(in the rows, 128 means zero)
Each path is a new rotation, seen through one point. The rows after it are directions, each followed by how far the rotation turns it, in degrees per step (0 if it stays put).
Each turn is a multiple of 5 degrees from 10 to 175, or 0.
Each row of a path follows its step; steps can be skipped.

step 8: [136 115 133 125 128 130 124 125 123 122 126 121 130 117 144 137 147 138
 131 143 129 121 130 124 110 130 128 132 125 124 139 138 125 125 121 118
 114 124 132 127 124 113 139 120 119 118 148 125 140 116 130 131 122 122
 121 140 128 117 113 122 128 134 142]
step 9: [107 113 120 128 145 144 130 116 130 139 126 131 125 133 137 115 123 136
 141 122 144 131 123 126 128 132 133 127 133 130 136 129 124 129 135 115
 128 128 134 127 131 121 140 131 109 130 130 102 133 135 131 124 118 127
 132 134 122 121 120 114 126 132 115]
step 10: [134 120 133 139 130 121 136 137 130 125 147 128 120 131 127 118 134 130
 132 136 121 127 119 131 110 121 145 135 127 128 137 144 131 138 131 137
 138 118 138 133 124 122 127 130 116 112 129 118 141 119 144 133 122 122
 125 134 111 130 141 111 125 129 132]
step 14: [130 116 120 132 131 131 131 120 110 137 133 117 119 120 133 124 132 130
 129 151 117 126 116 136 128 109 134 147 131 136 129 133 120 127 126 133
 151 130 129 131 135 116 128 140 123 127 133 128 121 131 138 119 140 128
 132 138 124 122 116 119 123 144 120]
step 15: [142 122 128 137 148 126 118 132 121 136 117 132 118 117 123 128 126 146
 130 124 134 126 113 117 131 120 133 137 129 124 128 135 118 129 133 129
 119 112 137 130 124 129 132 123 130 121 148 123 143 112 125 119 124 145
 113 133 119 133 116 126 123 134 129]
step 19: [134 123 122 130 118 124 134 137 139 128 139 140 120 115 120 118 131 128
 131 120 130 133 117 130 136 115 152 148 130 131 131 124 129 134 119 126
 132 127 143 108 132 115 130 123 126 123 133 122 133 114 128 131 121 137
 125 134 117 114 120 129 138 140 141]
step 20: [132 113 140 136 125 128 137 119 131 137 127 125 112 130 136 126 121 135
 125 129 139 143 150 123 120 121 129 128 125 140 115 134 127 139 134 135
 130 132 122 130 130 128 135 118 121 123 147 133 130 117 126 127 121 122
 132 132 122 110 106 136 117 143 132]
step 22: [126 118 144 111 137 133 132 122 118 145 125 148 117 127 134 126 123 123
 152 120 118 131 126 136 127 127 136 128 121 123 124 133 137 131 122 129
 120 119 137 132 134 123 130 123 119 128 138 118 134 118 137 129 117 128
 123 144 112 128 117 121 131 141 137]
step 25: [121  99 124 124 138 135 122 126 133 136 142 138 133 137 138 132 137 131
 130 123 135 138 135 132 119 122 133 133 123 115 128 124 113 118 132 115
 131 136 139 128 129 131 138 119 123 111 130 127 122 137 145 122 124 127
 126 134 112 126 125 117 120 138 141]
Directions:
[127 130 127 128 129 132 128 129 130 128 125 133 131 126 130 125 126 130
 129 125 131 125 127 130 124 127 130 127 130 130 131 129 128 128 130 129
 129 129 125 127 127 126 128 126 134 129 130 127 128 131 128 128 127 133
 124 128 127 127 128 132 129 127 127] | 170
[129 129 127 130 126 126 125 128 134 127 126 129 129 127 131 128 128 127
 131 130 133 129 131 128 130 131 129 125 128 131 129 127 127 128 126 127
 129 125 129 130 127 126 127 127 125 126 130 130 126 129 129 129 126 126
 128 124 129 128 127 128 126 130 122] | 95
[131 127 130 128 127 130 124 130 130 127 128 128 130 126 126 126 129 127
 129 125 122 130 127 127 130 127 131 126 129 130 129 128 129 133 128 127
 126 130 130 131 124 130 125 128 127 125 127 126 129 131 127 132 127 130
 130 127 127 130 131 126 127 129 130] | 125
[133 130 127 134 131 128 126 125 127 129 126 129 127 126 126 127 125 127
 129 128 125 126 127 125 127 127 129 131 128 128 127 126 128 124 127 127
 132 130 129 127 130 130 129 123 128 124 125 130 128 129 128 127 129 128
 130 127 131 132 127 131 129 126 126] | 25
[132 126 126 128 127 130 126 125 127 125 126 127 128 130 131 129 126 127
 128 129 129 127 127 127 128 123 126 126 127 127 131 130 128 126 125 127
 126 129 132 129 131 131 129 132 130 129 127 131 127 128 127 131 129 130
 123 128 129 127 124 125 126 127 129] | 110

step 6: [130 129 137 124 146 126 127 126 143 134 108 120 138 124 124 116 138 127
 129 132 128 130 122 133 125 138 118 128 125 102 121 117 129 108 127 129
 131 122 121 127 132 118 118 134 132 121 138 128 125 128 122 133 118 136
 140 119 122 118 136 136 139 132 124]
step 7: [123 127 125 122 127 117 107 118 135 136 129 123 146 137 131 123 124 131
 129 133 111 131 122 133 141 125 134 128 119 109 142 126 139 128 138 132
 120 132 133 125 121 117 113 129 130 130 108 134 138 119 127 116 134 132
 137 131 126 124 137 126 136 128 116]
step 13: [130 133 119 123 127 137 144 118 116 137 116 144 143 142 129 119 125 129
 125 138 120 121 118 114 114 142 119 132 122 137 129 131 120 128 127 116
 118 124 119 127 140 125 130 145 114 129 124 134 123 115 129 119 131 131
 132 127 121 128 138 134 134 128 130]
step 16: [124 121 120 128 126 134 122 121 128 137 146 113 130 132 134 123 122 134
 125 124 118 129 121 115 130 128 131 127 132 132 140 115 115 147 133 116
 122 120 124 124 131 152 136 147 123 132 117 126 127 134 132 124 129 117
 127 134 124 122 125 124 148 135 120]
step 21: [124 131 138 143 129 138 136 103 138 128 138 132 139 135 125 111 127 134
 121 126 132 131 137 136 133 130 118 131 144 132 129 130 133 133 134 133
 143 126 134 134 144 118 129 136 120 127 132 126 124 118 120 135 127 124
 133 131 121 125 147 132 133 135 142]
step 22: [134 125 137 143 122 132 126 115 131 129 121 117 123 127 110 116 120 126
 120 116 117 126 138 132 115 129 129 123 115 133 118 133 133 116 140 116
 133 139 120 135 135 124 120 133 124 149 116 129 134 130 133 119 129 127
 139 127 128 121 137 142 140 120 122]
step 23: [128 138 140 135 126 133 119 128 141 121 126 116 115 132 124 124 137 125
 130 116 129 131 130 133 142 120 124 149 123 130 131 131 121 130 131 135
 132 134 128 132 145 128 141 118 139 117 112 137 136 129 135 132 134 124
 138 141 120 120 137 133 137 129 110]
step 24: [132 124 131 139 138 129 129 131 143 130 117 122 134 123 123 113 125 127
 139 103 136 127 121 133 122 141 130 126 137 112 132 121 129 136 138 122
 136 113 130 148 122 141 134 129 126 124 128 132 134 122 131 124 128 127
 130 135 133 117 133 138 136 146 122]
step 25: [122 123 126 140 132 133 116 121 124 125 111 106 132 136 136 104 109 124
 118 129 124 124 119 134 139 125 137 122 131 140 137 134 125 130 133 121
 117 129 149 131 116 122 126 116 130 129 118 128 132 130 131 129 132 128
 127 135 134 124 131 127 132 133 125]
Directions:
[126 128 129 130 129 127 129 132 127 127 124 129 128 127 129 128 129 126
 128 127 125 127 130 130 129 130 131 131 130 126 124 125 128 128 126 133
 129 126 129 127 131 129 131 128 131 128 128 125 129 130 127 131 127 132
 131 130 124 129 127 125 129 125 129] | 125
[122 126 126 125 127 130 130 129 126 129 130 128 128 127 128 131 127 128
 130 129 131 128 128 126 125 129 127 125 128 132 125 127 127 132 127 128
 126 128 128 126 128 129 127 127 128 127 129 129 128 129 127 125 129 127
 135 126 126 125 130 124 127 130 129] | 20
[127 123 125 128 125 124 126 125 126 128 127 127 130 125 131 127 132 126
 126 128 128 127 128 127 127 127 128 127 130 128 129 125 123 125 128 132
 124 127 124 131 125 128 127 127 127 123 127 128 127 128 128 130 127 127
 128 127 129 128 129 129 131 128 126] | 35
[125 130 129 128 130 129 132 127 132 127 125 126 125 128 131 127 130 127
 125 128 128 127 125 129 125 124 129 126 129 129 127 130 127 127 129 126
 127 131 124 127 129 126 123 129 129 129 129 124 129 128 125 127 128 131
 127 127 126 131 131 127 127 126 128] | 90
